Some points:
[ 0.6 -0.3  0.9  0.1 -0.3  0.2 -1.  -1.3  1.2 -0.2  0.4  1.1  0.5 -0.2 -0.5 -1.   0.7  1.7  0.1  1.1  1.1  2.2 -0.5  1.1]
[ 0.5  1.3 -1.5  0.6 -1.1 -0.1  0.5 -1.2 -0.7  0.7  1.6 -0.1 -0.4  0.  -0.3  0.9 -0.3 -0.3  0.8  0.5 -1.5  0.3  2.4 -0.9]
[ 0.4  1.1  0.2 -0.7  0.9  0.5  0.8 -0.4  1.4 -0.7  0.6  2.2  1.7  0.2 -0.2  0.5  0.4  1.   1.8  0.8  0.5  0.6  1.1  1.4]
[ 1.1  1.1  0.2  0.   0.6  0.2 -1.1 -0.6  0.6  1.2 -1.7  0.6 -0.2  0.1  0.  -1.2  0.  -2.   1.  -0.1 -1.2 -0.6  0.7 -0.4]
[ 1.2  1.  -0.5 -0.2  0.5 -0.9  1.3 -1.1 -1.5  0.8  1.1 -1.6 -0.9  0.9  0.4  0.5 -0.3 -1.   0.9  0.8 -0.5  0.7 -0.6 -0.6]
[-0.8 -0.9 -1.3  0.8 -1.4  1.5  0.8  0.8  1.1  0.1  0.2 -0.1  0.7  0.7 -0.1 -1.9 -1.5  0.  -0.4 -0.3  0.3 -0.5  0.   2.1]
[-0.3  1.2 -0.7 -0.3 -0.8  1.4  0.2  0.4 -1.5  0.8 -0.8 -0.3  0.6  1.3 -0.1 -0.5 -0.7  0.1  1.3 -0.1  0.6 -1.6 -0.9 -0.2]
[ 0.1 -1.7  0.5 -2.4  0.5 -2.3 -0.7  2.2  0.7 -0.6  1.6 -1.   0.6  1.6 -0.2  0.4 -0.4 -1.5 -0.3 -1.1  1.5  0.5  0.5  0.6]
[-0.9 -0.6 -1.  -1.1 -0.6  2.9  0.   0.2 -0.3  0.  -0.9 -0.6  1.1  0.2  0.5 -1.2 -0.9 -1.2  0.3 -0.5  0.  -0.8 -1.   0.3]
[-0.2 -0.4 -0.2  0.4  1.1 -0.1 -1.  -1.1  0.3  0.5  1.2 -0.2  0.1  1.  -0.5  1.1  0.2  0.2 -1.1 -2.1 -1.5 -2.  -1.5 -0.6]
[-0.6  0.3  0.5 -0.8  1.   0.7  0.4  0.   1.3 -0.8 -1.4  1.  -1.   0.3 -0.9 -0.2  1.2  1.5 -0.5 -1.  -0.4  0.8 -0.7 -0.8]
[ 1.9 -0.1  1.2 -1.1 -1.7 -0.2 -0.9  1.4 -0.1  0.8  1.1 -0.1  1.   0.4  1.1  1.9  0.4 -0.5  1.3 -1.1  0.9  0.6  1.1 -0.6]
[-0.6 -1.8 -1.   0.4  0.9  0.5  0.8  1.   1.1 -0.6 -1.5  1.7  0.6  1.5  0.4  1.7  0.1  1.2 -1.4  0.3  0.9 -1.1  1.  -0.1]
[-0.9  0.5 -0.5 -0.4  0.  -1.   0.1 -0.7 -1.4 -0.1  1.5  0.2 -0.1 -1.5 -1.   0.   0.9 -1.4 -1.6 -1.3  0.  -0.1 -0.7 -2.3]
[ 0.4 -1.1  0.6  0.1  0.1 -0.1  1.6 -0.5 -0.6 -1.5 -1.3  0.8  0.9 -0.9 -0.6 -0.3  1.  -0.5  1.7 -0.2 -2.1  1.5 -1.7  1.1]
[-0.2  0.3  0.9 -0.1  0.1 -0.8 -0.9 -0.2  0.  -0.9  0.4 -2.  -0.9 -0.2 -2.1 -0.6  2.   1.5 -0.6  0.1  0.   0.5 -1.3  0. ]
[-1.1  0.9  1.1 -0.4  1.4 -0.7 -0.7 -0.2 -0.3  1.   0.1  0.8 -0.2  0.5 -0.9 -0.8  2.2  1.3  1.2  1.2  1.3  1.2  2.4  1.5]
[ 0.1 -0.8  1.  -1.1 -0.9 -1.7  0.7 -0.1 -0.4 -1.2  0.7  1.8  0.4  0.4 -0.3 -1.  -0.8  1.3 -0.7  2.5  0.5  0.  -0.8  0.1]
[-0.6 -2.2 -1.7  0.4 -0.5 -1.4 -2.  -1.7 -0.4 -0.8 -1.4  0.4 -0.8 -0.6 -0.3 -1.  -1.  -1.   1.2 -0.2 -0.5 -0.5 -0.6  0. ]
[-0.4 -0.6  0.2 -0.3 -0.4  0.6 -0.5 -0.3  1.8  0.1 -0.3 -0.1  0.   0.2 -1.5 -0.6  0.7 -1.3  0.1  3.   0.5  0.7  1.7  0. ]
[-0.8 -1.1  1.9  1.2  2.7  0.9  1.9 -0.9  0.1 -1.2 -0.7  0.4  1.1 -1.2  0.5  0.3 -0.9 -0.8 -0.3  0.   0.1 -1.3  1.7  0.4]
[ 0.2 -2.   1.  -0.2 -0.4  0.7  1.2 -0.7  0.8 -0.3 -0.7 -1.  -0.1 -1.6  1.  -0.3 -1.3  1.9  0.5 -0.4 -0.9 -2.   0.3  1.2]
[-0.3  0.3  0.  -0.1 -2.2 -0.1 -0.8 -0.2  0.3 -2.  -1.2  0.3 -1.4  0.2 -1.1 -0.9 -0.3 -1.7  1.  -0.4 -0.9 -0.8  0.6  0.8]
[-0.1  1.1 -0.2  2.4  1.2  0.5  0.6  2.3 -0.6 -1.8 -0.1 -0.6  1.   1.2  1.7  0.4 -0.4  0.1 -1.4 -0.8  0.8  0.  -0.3  0.8]
[ 2.2  1.1  1.3  0.   1.2 -0.8 -0.1 -0.2 -1.5 -0.9  0.6 -0.6 -1.7  0.3 -0.4  0.5  1.4  0.5  0.   1.  -1.  -0.5 -0.2 -0.8]
[-0.1  0.7 -0.1  0.3  1.3 -0.7  0.4 -0.5  1.4 -0.5  1.2 -0.3  0.3  0.5 -0.2  0.3  0.6  0.9 -1.1 -1.2 -0.2 -0.2 -0.7  0.6]
[-0.6 -1.1  1.4  0.1 -1.  -0.1 -0.3 -0.8 -0.4 -1.   1.3  1.1 -1.8 -1.2 -0.2 -0.7  0.7 -1.  -1.8  0.6  1.9  0.4 -1.3  0.6]
[-2.2 -1.2 -0.4  1.4 -0.8  0.9 -0.8  1.3 -2.6 -1.5 -1.1 -2.1  2.   0.4  0.7  1.3 -0.5  1.8 -0.9 -1.   0.4 -0.9  0.3 -1.1]
[-2.   0.8 -0.1 -0.5  0.6 -0.5  0.5  0.  -1.1  1.1 -0.1 -2.4 -1.8 -1.   0.5  0.3 -1.1  1.1  0.4 -0.6 -1.3 -0.8 -0.7 -0.6]
[-0.7  0.9 -2.1  0.   0.9 -0.3  1.  -0.5  0.1  1.2  0.2 -0.9 -0.9 -0.7  1.5  1.3  1.4  0.8 -0.7 -0.1  0.1  1.1 -0.7 -0.2]
[ 0.  -1.2 -1.7  0.3 -0.9 -0.5  0.9  0.1  0.   0.9  0.3  0.2 -0.2 -1.   0.9 -1.1  0.5 -1.1  1.3  1.8 -1.5 -1.  -0.9 -1.6]
[ 0.4  0.7  1.8 -0.9 -1.6 -0.8  0.4  0.7  1.   2.3 -1.7  1.3  1.8 -1.1 -0.4  0.2 -1.7 -0.7 -2.   1.2 -1.4  0.8 -0.6  0.5]
[ 0.6  1.6  0.3  0.4 -0.8 -0.2  0.4 -0.3 -0.1  1.3  0.3  0.4 -1.1 -0.2 -1.1 -0.3 -0.6  0.5  1.2 -1.1 -0.3 -0.1  1.2 -1.8]
[-1.1  0.   1.3  1.1 -0.3  1.6  1.2  2.3  2.3 -0.6 -0.2  1.6 -0.7  1.5  1.2 -0.4 -0.7  1.   0.4 -0.3  0.4 -0.4  0.6  0.1]
[-1.3  0.1 -1.6 -0.7 -0.5 -0.8  0.8 -1.3  0.  -1.4 -1.   0.7 -1.4 -1.5 -0.6  1.   0.8 -0.5 -1.3 -1.  -1.1  0.3  0.1  1.5]
[ 0.7  1.  -1.6  0.8  0.6 -0.1  1.5  0.2 -1.2  2.   0.3 -0.2 -0.2 -0.5  1.5 -0.9  0.   1.6  1.4  0.1  2.2 -0.7  0.   0. ]
[ 0.4  1.7  1.5 -0.3 -1.6 -0.1 -1.  -1.1  1.2  0.6  0.9 -1.4  1.7  1.1  0.2 -0.8 -0.3 -0.2  0.6  0.8  0.6  0.4 -0.1 -1.7]
[ 0.9  0.1 -0.4  0.5  0.4  0.4 -1.5  0.4 -0.3  0.7  1.1  0.1 -0.6 -0.8 -0.3  2.   0.3  0.4  1.6  0.  -2.1  0.6 -1.3 -1. ]
[-0.7  0.2  0.7  1.6  0.6  0.3  1.6  1.  -0.2 -0.8 -1.1  0.6  0.6  2.6  1.8  0.8  0.8  0.1 -1.4 -0.8  0.3  0.   1.1  0.6]
[ 1.9 -0.4 -0.6 -1.5 -0.3  0.9 -1.2  1.2 -1.1  0.3  1.6 -0.2  0.7 -0.6 -1.2 -0.8 -1.3 -0.6 -1.3 -0.1 -0.6  0.2  2.3 -0.5]
[-1.4  2.  -1.  -0.8  1.3 -0.9 -1.6 -0.3 -0.6 -1.2  0.2  0.3 -0.8 -1.8  1.4  0.   1.1 -0.2 -1.2 -0.7 -0.9 -0.5 -0.7  1.4]
[ 1.5 -2.   1.5 -1.3 -0.8  0.1 -0.9  0.5 -0.3  1.7  0.8 -1.1 -0.1  1.4  1.   1.3  0.8 -1.2 -1.3 -0.7  0.7  0.8  1.1  0. ]
[-0.9 -0.4  0.8  0.3  1.3 -1.1  0.3 -0.1 -0.6  1.4  1.   0.7 -0.7  0.  -1.3  0.9  0.5 -0.9  0.   0.3  0.9  1.  -2.   0.9]
[ 0.2  0.1 -0.2 -0.3 -0.3  0.1 -1.5 -0.4  1.3 -0.4 -1.  -0.2 -0.8 -0.3 -0.1 -0.9 -1.6 -1.2  0.8  1.1  1.1  1.7  0.5 -2. ]
[ 1.5  0.  -1.6  2.3 -0.3  0.2  0.6  0.1  1.2  0.9 -0.7 -0.9  1.2 -2.1  1.  -1.   0.1  0.4  1.1 -0.9  0.7 -0.7  1.   1. ]
[ 1.3 -1.5 -0.2 -1.   0.1  0.  -1.4  0.5 -1.   0.7 -0.8  0.5  0.1 -0.2 -0.6 -1.6 -2.2 -0.3 -0.9  0.5 -0.7  1.  -0.5 -0.5]
[ 1.3  1.3 -0.8  0.5  0.4  1.  -0.6 -0.1 -0.4 -0.2 -0.6 -0.7  0.1  0.4 -0.5  2.5 -0.1  0.1  0.3  0.3  2.3 -1.3 -1.5 -0.4]
There is one direction along which these points spread out most. Take the direction at right angles to it along which they spread out most. Go by this last direction. Where along it does each point below lie, from 0 to 99? The average is 50, and the first point in the table lies past the average. One standard deviation of the points above along it is 16.
[-0.7  0.2  0.7  1.6  0.6  0.3  1.6  1.  -0.2 -0.8 -1.1  0.6  0.6  2.6  1.8  0.8  0.8  0.1 -1.4 -0.8  0.3  0.   1.1  0.6] 49
[ 1.9 -0.1  1.2 -1.1 -1.7 -0.2 -0.9  1.4 -0.1  0.8  1.1 -0.1  1.   0.4  1.1  1.9  0.4 -0.5  1.3 -1.1  0.9  0.6  1.1 -0.6] 64
[-2.2 -1.2 -0.4  1.4 -0.8  0.9 -0.8  1.3 -2.6 -1.5 -1.1 -2.1  2.   0.4  0.7  1.3 -0.5  1.8 -0.9 -1.   0.4 -0.9  0.3 -1.1] 29
[ 0.4  1.1  0.2 -0.7  0.9  0.5  0.8 -0.4  1.4 -0.7  0.6  2.2  1.7  0.2 -0.2  0.5  0.4  1.   1.8  0.8  0.5  0.6  1.1  1.4] 70
[-0.9 -0.4  0.8  0.3  1.3 -1.1  0.3 -0.1 -0.6  1.4  1.   0.7 -0.7  0.  -1.3  0.9  0.5 -0.9  0.   0.3  0.9  1.  -2.   0.9] 43
[ 0.4  0.7  1.8 -0.9 -1.6 -0.8  0.4  0.7  1.   2.3 -1.7  1.3  1.8 -1.1 -0.4  0.2 -1.7 -0.7 -2.   1.2 -1.4  0.8 -0.6  0.5] 76
[-1.3  0.1 -1.6 -0.7 -0.5 -0.8  0.8 -1.3  0.  -1.4 -1.   0.7 -1.4 -1.5 -0.6  1.   0.8 -0.5 -1.3 -1.  -1.1  0.3  0.1  1.5] 33
[ 0.1 -1.7  0.5 -2.4  0.5 -2.3 -0.7  2.2  0.7 -0.6  1.6 -1.   0.6  1.6 -0.2  0.4 -0.4 -1.5 -0.3 -1.1  1.5  0.5  0.5  0.6] 65
[ 0.  -1.2 -1.7  0.3 -0.9 -0.5  0.9  0.1  0.   0.9  0.3  0.2 -0.2 -1.   0.9 -1.1  0.5 -1.1  1.3  1.8 -1.5 -1.  -0.9 -1.6] 47
[-0.2 -0.4 -0.2  0.4  1.1 -0.1 -1.  -1.1  0.3  0.5  1.2 -0.2  0.1  1.  -0.5  1.1  0.2  0.2 -1.1 -2.1 -1.5 -2.  -1.5 -0.6] 24
[-0.1  1.1 -0.2  2.4  1.2  0.5  0.6  2.3 -0.6 -1.8 -0.1 -0.6  1.   1.2  1.7  0.4 -0.4  0.1 -1.4 -0.8  0.8  0.  -0.3  0.8] 38
[-1.1  0.   1.3  1.1 -0.3  1.6  1.2  2.3  2.3 -0.6 -0.2  1.6 -0.7  1.5  1.2 -0.4 -0.7  1.   0.4 -0.3  0.4 -0.4  0.6  0.1] 69
[-1.1  0.9  1.1 -0.4  1.4 -0.7 -0.7 -0.2 -0.3  1.   0.1  0.8 -0.2  0.5 -0.9 -0.8  2.2  1.3  1.2  1.2  1.3  1.2  2.4  1.5] 64
[-0.7  0.9 -2.1  0.   0.9 -0.3  1.  -0.5  0.1  1.2  0.2 -0.9 -0.9 -0.7  1.5  1.3  1.4  0.8 -0.7 -0.1  0.1  1.1 -0.7 -0.2] 22
